In the data rows, the value 128 means zero.
Some points, each followed by its number:
[123  98 130 148 148 193 140 149 183 157 178  91 110 102 108 162 125] 0
[ 93 120  91 168 115  78  86 120 161 133  58  58  56 120 111 128  55] 1
[101 127 139 205  66   0  84  50 219  80  28  56  74 100 104  42 123] 2
[172  80 141 168 120 136 169 131  50   6  90 149 161 169 152 153 173] 3
[116 148 154 116 147 113 113  87 169 153  96 181 113 193 163 184  22] 4
[156 175  49  71 189 197  85 140  19  91 112 143 177 156 189 164 100] 5
[110  83 157  80 111  50 137 175 103  74  10 157  75 129 140  43 181] 6
[120 147 154 138 122 134 124 120 172 184 149 111 119 120 124 142 108] 7
[156 120  61 133  68 133 130 104  49   0  90 126 107 180  78 132 222] 8
[162  87 138 147 155  78 119 119 113  61  11 183 149 179 174  70 102] 9
[139 170  71  88 147 139 135 149  66 167 165 128 161  95 135 123 193] 10
[102 188  74  67 141 123 109  61 122 183 137 142 151 155 142 189 117] 11
[130 108 148 181  78  93 150 150  92 127 131  87 255  91 147 154 220] 12
[166 105 128  85 193 166  72 161 133 136 129 155  89 158 171 118 110] 13
[163 107 151 146 145 139 131 157 114 130 154  95 123  99 135  67 180] 14
[131 175 145  96 166 110 133 135 105 165 111 158  98 135 148 121 109] 15
[152  76 127  75 199 114 193 116 225 203 132 217 128 163  62 144 181] 16
[ 90 199  13 132  24  49  73  30 169 223  30   0 101  65   6 120  78] 17
[165 132  95 150  57 142 104  53 174 133 157  76 126 107  67 119 150] 18
Which point above is nearest to each new point by angle? Its number follows each.
[ 96  97 158  65 105  40 124 170  80  50  11 165  77 141 142  37 181] 6
[152 111 133 106 165 154 108 146 119 132 115 141 111 159 153 115 116] 13
[127 116 141 120 155 169  82 193  73 134 137 155  90 119 176 106 109] 13
[130  61 109  36 140  26  87 109 163  88  64 201  81 148 100  62 187] 6
[134 157  69  88 178 167  92 131  68  96 115 146 150 144 166 143 106] 5
[127  94 122 148 158 200 144 145 190 168 187  93 112  97 118 167 112] 0
[126  25 220 126 164 157 179 141 191  97 124 168 131 175 134  87 173] 16
[125 128  86 123 115 136 106 101 127 113 150 104 138 114 109 132 143] 18
[131 134 124 125 171 147 116 144 120 146 152 141 113 118 143 131 132] 13
[132 118  68 153 129 140  88  99 112  89 122 120 156 126 108 148 162] 8
[ 47 197 189 122 105  73  79 150 184 255  92  99 118 122 173 153  52] 7
[113 116 177 188 122 137 125 145 131 108 109 103  75 118 164 130  52] 1
[132 151 136 135 121 135 106 125 120 102 138 138  68 114 119 120 110] 1
[131 127  56 113  15 116 124  83   6   0  67 148  72 205  61 124 250] 8
[111 159  57 127  53  82  92  62 164 176  75  62 104  90  51 119  95] 17
[ 92  97 161 194  86 119 146 127 164 103 129  93 185 110 123 148 143] 12
[100 137 123 144 149  76 113 133 147 150  71 170 157 133 129 144  82] 4
[118 143 146 118 133 120 105 104 146 138 108 161 116 153 148 154  72] 4
[173 126 112  98 166  87 132 125 115 105 121 173 133 158 127  98 140] 9
[180 143 136 106 165 122 170 150 122 157  94 163 158 154 100 115 140] 16
[ 56 185 140 108  87 138 119 171 144 154 195 114 102 122 146 137 140] 7
[128  96 162 122  87 117 127 158 116 138  72 111 161 130 150  65 149] 6
[117 101 109 123 109 115  97  97 179 143 144 113 140 143 104 128 143] 18
[129 162 138 161 130 138 135 150 167 206 165 101 131 107 113 151  87] 7
[189 150 105 195 255  35 120  14 169 166   6 184 140 157 171 240   0] 4
[143  86 163 117  89 105  89 166 105 140  68 139 131 114 152  45 149] 6
[138 165   1  61  95  81  48  27  56  71  95  74 104 158  88  93 240] 8
[161 139  97 158  74 134  98  73 164 128 164  88 119 110  78 123 155] 18
[ 96 131 117 114 116 111 125 114 142 100 147 145  98 142 149 158 107] 4
[130 117 130 157 151 156 104 152 132 137 142 103 128 114 147 133 110] 0
[142 125 116  80 149  97 137 157  88 111  84 165 117 128 110  89 152] 6
[126 120 132 143 122 124 132 140 107 129 141 103 189 101 132 141 169] 12
[108 180 158  73  99 143 119 179  57 127 132 135  36 123 172  71  99] 15
[118 136 124 154 121 124  90 141 130 135 127 123 101  89 124  97  99] 1
[111 133 123 137 157  98 129 132 131 139  94 156 160 140 129 151  97] 4
[131 129   0 123  79 156  71  54 138  73 215  37 157  77  72 139 195] 18
[145 126 127  85 157 109 157 161  98 110 102 153 108 129 124 103 145] 6
[159  83 117 112 139 147 141 106 188 151  84 138 185 167 102 178 133] 16
